In the data rows, the value 128 means zero.
Some points, each followed by its number:
[135 144 151 144 151 159 156 147 153 115 153 103 154 148 157 150 147 154 160 160 150 154 142 155 160 168 161 156 143 162 147 120] 0
[137 144 148 146 149 161 156 145 155 162 156 154 152 150 158 152 148 153 158 160 147 156 144  98 161 163 163 153 137 160 142 167] 1
[134 143 103 143 152 114 153 150 153 119 151 150 150  99 109 106 148 106 111 157  95 156 141 153 113 115 160 156 142 111 145 117] 2
[134  97 102  96 102 111 106  96 109 115 104  97 100  98 112 103  98 111 109 112 149 105  95 102 111 115 113 156 141 109  94 121] 3
[ 84  96 103 101 101 110 104  96 110 115 104 103 101 147 111 106  97 106 112 110 100 101 142 103 113 113 114 109  93 113  97 117] 4
[135 146 149 145 152 165 151 147 156 162 154 145 148 152 162 105  99 156 110 158  98 152 144 100 163 121 160 157 142 109 144 121] 5
[ 90  95 102 101 104 106 108  93 108 114 106 100 100  99 112 103 101 111 110 110  93 105  93 102 112 118 114 106  92 109 144 118] 6
[133 149 101  97 151 114 105 146 106 118 107 149 103 145 113 104 100 157 108 111 147 105  96 150 161 114 111 104  91 160  96 116] 7
[135 148 154  97 101 114 104 143 108 119 102 100 151 147 109 104 102 153 111 111 145 104  91 149 110 120 114 106 140 111 145 120] 8
[136 145 156 141 149 158 150 145 158 166 155 149 106 148 157 151 151 153 157 159 146 151 143 150 160 166 110 157 143 159 149 166] 9
[137 147 100 149 150 112 155 145 158 163 147 150 151 151 157 151 149 107 158 111 144 155  94 151 162 167 156 157 143 113 145 165] 10
[134  99 152 145  97 112 108  97 106 115 106 147 102 145 111 105 100 159 108 106 148 105 140 102 163 115 106 107  96 107  94 123] 11
[135  99 100  95 100 114 102  95 107 116 102  99 103 149 110 109 103 108 111 110  99 104  94 103 112 118 109 105  90 109  96 119] 12
[135 147 153 147 144 115 106 148 108 118 157 149 152 148 111 104 152 104 109 161 144 102  94 105 109 117 108 109 142 109  96 118] 13
[134 145 153 147 149 113 157 146 156 115 103 149 152 149 156 155 153 154 160 157 149 155 146 151 165 117 159 156 141 110 146 169] 14
[133 144 152 148 149 113 153 147 155 113 105 149 100 149 162 153 155 157 159 159 145 153 144 104 115 119 112 154 143 162 143 121] 15
[137 146 106 148  98 160 156 149 106 112 104 151 150 100 112 103 149 106 161 110 146 101 142 103 160 120 159 104 142 110 143 120] 16
[137  98 148 144 150 113 108 145 106 165 150 151 152 101 112 152 101 153 109 106 141 158 142 149 108 117 160 105 142 109 148 117] 17
[135  96 103  97  99 115 102 101 106 114 104  97  99  98 111 106 104 104 110 109  98 103 145 104 114 114 109 105  93 111  93 119] 18
[136 100 103  98 102 109 108  97 104 115 106 101 104 149 109 103 102 103 107 113 147 100 140 105 112 115 109 107 144 110  94 119] 19
[136  98 103  96  97 114 107  96 110 117 105 100 102  95 116 110 100 104 109 115  97 103 143 102 113 116 109 106  90 109  99 119] 20
[136 143 102  93 149 163 156 150 157 114 153 152 152 146 109 107 152 154 107 110  99 108 146 104 117 111 162 105 141 160 143 122] 21
[ 86  93 104  94 100 112 106 102 106 116 102 148 153 148 114 102 101 106 113 109  96 106 145 107 112 120 108 108 141 111  93 166] 22
[138 145 152 143 149 110 148 146 157 117 154 150  99 150 160 154 149 157 158 159 148 152 139 150 161 166 160 159 139 110 144 169] 23
[ 88 148  99  96  99 111 104 100 108 113 150  99 104  98 109 103 102 107 110 108 148 108 143 104 114 117 113 106  91 106 144 118] 24
[136 145 154 145 145 164 104 150 156 164 152 147 101 150 163 152 146 106 159 156 148 151 147 153 111 116 160 158 140 160 147 170] 25
Which three points above are nearest to each new point by angle? Their numbers follow each, nearest first.
[136 148 101  95 147 113 109 145 107 115 155 101 104  98 161 151 101 156 106 109  97 103 142 145 116 167 111 105 142 112 143 119] ~ 24 20 18
[138  97 150 142 149 115 106 142 108 115 156 146 103 146 110 156 151 107 106 110 146 101  92 101 114 117 109 107 143 110 144 117] ~ 13 17 19
[137 148 155 143 151 165 152 148 155 113 152 149 152 151 154 155 150 157 160 160 145 152 142 151 163 116 160 159 142 158 144 118] ~ 0 1 14
[136 147 149 147 101 159 153 149 157 117 106 147 100  99 110 150 151 153 156 157 146 156 139 100 114 120 165 108 140 160 142 121] ~ 15 1 16
[133 144 149 145  98 114 104  94 107 115 103 101 146 149 110 103 102 104 153 157 149 107  94 103 114 116 108 107 140 110 138 115] ~ 8 19 13
[140 148 153 145 101 112 105 146 108 115 153 148 147 147 110 156 150 106 111 110 147 154 141 151 111 116 109 106 141 112  97 122] ~ 13 17 8
[135 144 148 148 148 163 105 146 158 163 152 150 152 150 160 154 151 158 157 159 149 156  95 151 112 120 160 155 138 162 146 117] ~ 25 1 0
[134 149 102 150 150 163 155  93 161 116 104 150 100  98 109 104 153 107 108 108 150 103 144 101 116 114 110 105 142 111 146 123] ~ 16 21 24
[132 141 151 148 150 113 155 147 160 115 103 101 149 100 108 153 152 156 109 157 144 106 144 153 114 116 161 104 143 112  94 121] ~ 14 2 0
[136 147 106 146 150 117 104 148 110 117  99 146 151 101 111 102 102 108 110 106 146 105 143 100 114 119 109 110 142 110 145 119] ~ 16 24 19
[136 146  99  96 103 106 104  98 107 117 150  99 108  97 111 105 101 104 111 158 145 153 141 152 114 117 110 108 141 110 143 122] ~ 24 19 20
[ 84  98 104  95 102 113 104  95 106 116 102  99 103  97 111 106 104 107 111 112  97 105  94 106 112 114 111 104  90 111  98 121] ~ 6 4 20
[135 147 153 146 147 161 155 149 158 115 151 147 151 147 158 152 146 158 109 159 150 150 142 153 113 118 162 154 138 159  95 118] ~ 0 1 25
[ 86  99 102  97 102 114 107  97 108 115 103  97 102  96 112 101 101 102 107 110  96 102  90 101 112 119 109 106  93 112  96 119] ~ 6 12 4
[137 147 155 141 155 161 106 147 158 162 153 146 103 147 111 152 151 153 110 110 144 154 142 104 160 116 110 154 144 161  97 123] ~ 9 1 25
[ 86  96 106  97 100 111 107  97 108 116 104 101 102  98 112 107 100 106 108 111  97 103  91 156 113 115 113 108  89 112 141 120] ~ 6 4 12
[138 147 152 148 104 112 104 145 106 117 103 102 150 147 113 104 105 108 109 106  99 106  94 154 113 162 107 108 137 111 144 118] ~ 8 12 6
[134 147 155 144 146 160 157 147 156 164 148 146 150 146 159 155 156 155 158 160 145 151  95 103 112 165 161 155 141 159 149 120] ~ 1 0 9
[131  95 102  99 103 110 104 149 106 113 105 150 149 100 111 104  97 105 111 158  97 107  93 153 116 117 111 109  94 110 145 121] ~ 6 20 12
[133 146 150 147 150 111 155 147 155 116 154 101 149 147 110 104 147 152 158 111 149 153 138 104 109 119 105 157 141 112 144 121] ~ 15 0 14
[136 150 151 147  99 164 154  94 108 115 105 150 100 147 112 154 153 156 109 111 100 101  93 102 111 118 163 106 138 108  98 167] ~ 11 12 16
